In the rows, zero is written as 128.
Each named turn below is shown by a few rows before and after it. Which turns, in which order, take the first row of each later pair to the second? The first pair is answered.
turn rotid:
[145 120 116 150 112 141 119 118 135] |-> [131 130 116 149 112 140 117 138 145]
[ 78 149 105 156  82 167  54 152 134] |-> [ 68 158 143 134 112 130 126 211 173]
[114 127 119 115  98 148  86 125 155] |-> [108 133 135 106 109 132 113 153 174]
turn Bip:
[161  96 131 163 122 154 105  53  64] |-> [179 113 145 151 106 202  84  88 163]
[113  98 113  91 119 105 177 102 107] |-> [132  92 127  83 105 136 171 104 153]
[124 106 156 117 139  96 170 135 135] |-> [130 105 159 116 134 103 167 137 149]
[150 144 148 121 146 142 129 134 158] |-> [128 161 134 122 157 120 127 154 136]
turn sonag:
[121 114 148 106 132 102 187 153 135] |-> [119 124 152 110 121 125 168 169 166]
[131 117  86 112 115 131 102 101 139] |-> [135 147  96 128 152 132  85 128 133]
[147  99 133 122  97 143 137  70 130] |-> [155 160 150 146 142 168  96 127 154]

Each pair is two turns apart.
[129 142 118 117 158  92 183 134  86] |-> [127 105 115  95  79 139 171 119 166]  sonag then rotid
[174 115 126 134 133 149 112  93 116] |-> [137 164 108 128 146 138  90 153 138]  Bip then Bip
[146 131 137 123 165 102 155 122 103] |-> [144 156 146 131 163 133 123 152 145]  sonag then sonag
[128 131 110 139 103 149  91 113 127] |-> [124 145 109 143 133 124  98 117  91]  Bip then sonag
[ 88 155  93 130 155  89 116 161  81] |-> [ 83 100  95  94  77 106 149 137 149]  rotid then sonag
[110 170 128 144 138 137 123 176 154] |-> [110 148 126 149 155 100 154 144  86]  Bip then rotid
[148 108 134 136 168 115 119 113  67] |-> [110 115 116 113  95 152  86 152 169]  sonag then Bip
[144 126 190 138 151 143 164 146 152] |-> [155  97 162 142 125 148 144  78 102]  sonag then rotid
[112  79  74 101  90 126 123  48 105] |-> [ 77 107  61 112  73 136  85  82 121]  rotid then Bip
[139 173 126 148 138 181  59 157 144] |-> [194  88 140 121 122 168 131  65 118]  sonag then Bip
[125 109 121 114  99 141 141 137 150] |-> [131 107 120 116 121 114 158 124 105]  sonag then sonag
[136 101 150 126 109 127 165 116 129] |-> [108 142 136 119 122 116 146 165 152]  Bip then Bip
[159 112  99 113 136 103 123  96 140] |-> [150 141  89 126 142 114  89 117 139]  rotid then sonag
[191 118 113 117 188 152 117  76 119] |-> [156 148  95  97 153 166  90 131 196]  sonag then Bip
[152  92 141 126 132 113 157  77 108] |-> [158 140 154 146 183 119 133 115 104]  sonag then sonag
[144 156  74 113 141 134 101 112 131] |-> [142 141  72 110 125 135 103  98 133]  Bip then sonag
[122 161 122 117 136 103 122 183 152] |-> [178 109 128 111 145 100 155 107 109]  rotid then rotid
[110 118 130 159  88 150 100  89  97] |-> [ 82 138 128 162  91 136 103 122  95]  rotid then Bip
[147 118 132 143 129 154 109 153 168] |-> [116 101 102 131 131  91 143 132  97]  Bip then sonag
[130  85 162 127 120 135 186 107 136] |-> [ 88 144 140 123 137 118 157 179 164]  Bip then Bip
[ 97 112  74 109  80  67  97 131 124] |-> [ 96 105  78 116  67  78  91 126 131]  Bip then rotid
[112 108 136 112 135 111 156 153 123] |-> [144  95 140 111 127 139 148 124 139]  rotid then Bip
[138 117 120 140 142 136 133 104 118] |-> [126 125 119 139 126 153 118 123 151]  sonag then rotid
[158 145 162 151 168 169 111 147 134] |-> [148 110 153 131 108 184 117 127 172]  sonag then sonag
[ 90 143 172 146 122 120 146 200 152] |-> [128 101 190 132 112 128 181 161 164]  rotid then sonag
[141 174 148 126 159 116 119 190 158] |-> [167  96 154  93 120 105 180 121 155]  rotid then sonag
[107 121 134 133  91 142 124 134 152] |-> [ 95 131 134 128 106 118 140 154 144]  rotid then Bip
[152 145  66  82 131 124  95 100 149] |-> [158 149  70  95 155 112  97  95 115]  sonag then Bip
[113 111 144 148 112 132 136 135 119] |-> [110 119 143 147 111 137 129 147 133]  Bip then Bip
[128 151 152 140 159 130 133 148 121] |-> [124 102 142 121 104 133 152 107 129]  Bip then sonag
[175 122 144 120 144 143 130 134 165] |-> [134 148 119 128 166  95 127 155 105]  Bip then Bip
[126 142  83 109 141 102 116 111 108] |-> [118 134  81 106 113 116 107 109 128]  sonag then Bip
[ 91 136  53 108 114  70 116 118 131] |-> [ 97 129  61 126 122  72 113  97  92]  sonag then Bip
[112 131 130 126 141 135 127 150 145] |-> [112 120 130 131 148 116 140 134 112]  Bip then rotid
[129 125 125 129 157  85 170 130  81] |-> [162 100 118 144 116 148 116  74  96]  Bip then rotid
[123 108 160 141 123 128 148 117 118] |-> [109 135 155 145 127 135 126 150 140]  sonag then Bip
[149 113 167 127 154  96 191 129 126] |-> [143 135 166 124 152 106 177 163 167]  Bip then Bip
[113 127 144 132 137 102 155 143 114] |-> [135 112 159 129 121 128 156 132 145]  Bip then Bip
[130 141 141 177 110 138 115 104 110] |-> [113 157 157 168 119 121 138 150 139]  rotid then rotid
[138  93 164 135  95 134 133  96  94] |-> [144 122 173 153 140 127 123 120  74]  sonag then sonag
[ 70 132 105 132 111 113 162 143  91] |-> [ 71 140 115 131  91 149 142 164 150]  rotid then sonag
[126 120 141 131 139 121 155 118 111] |-> [139 126 152 132 135 145 146 129 144]  Bip then sonag
[160 123 116 138 131 160 104  95 123] |-> [141 151 121 130 139 152 107 150 166]  Bip then rotid
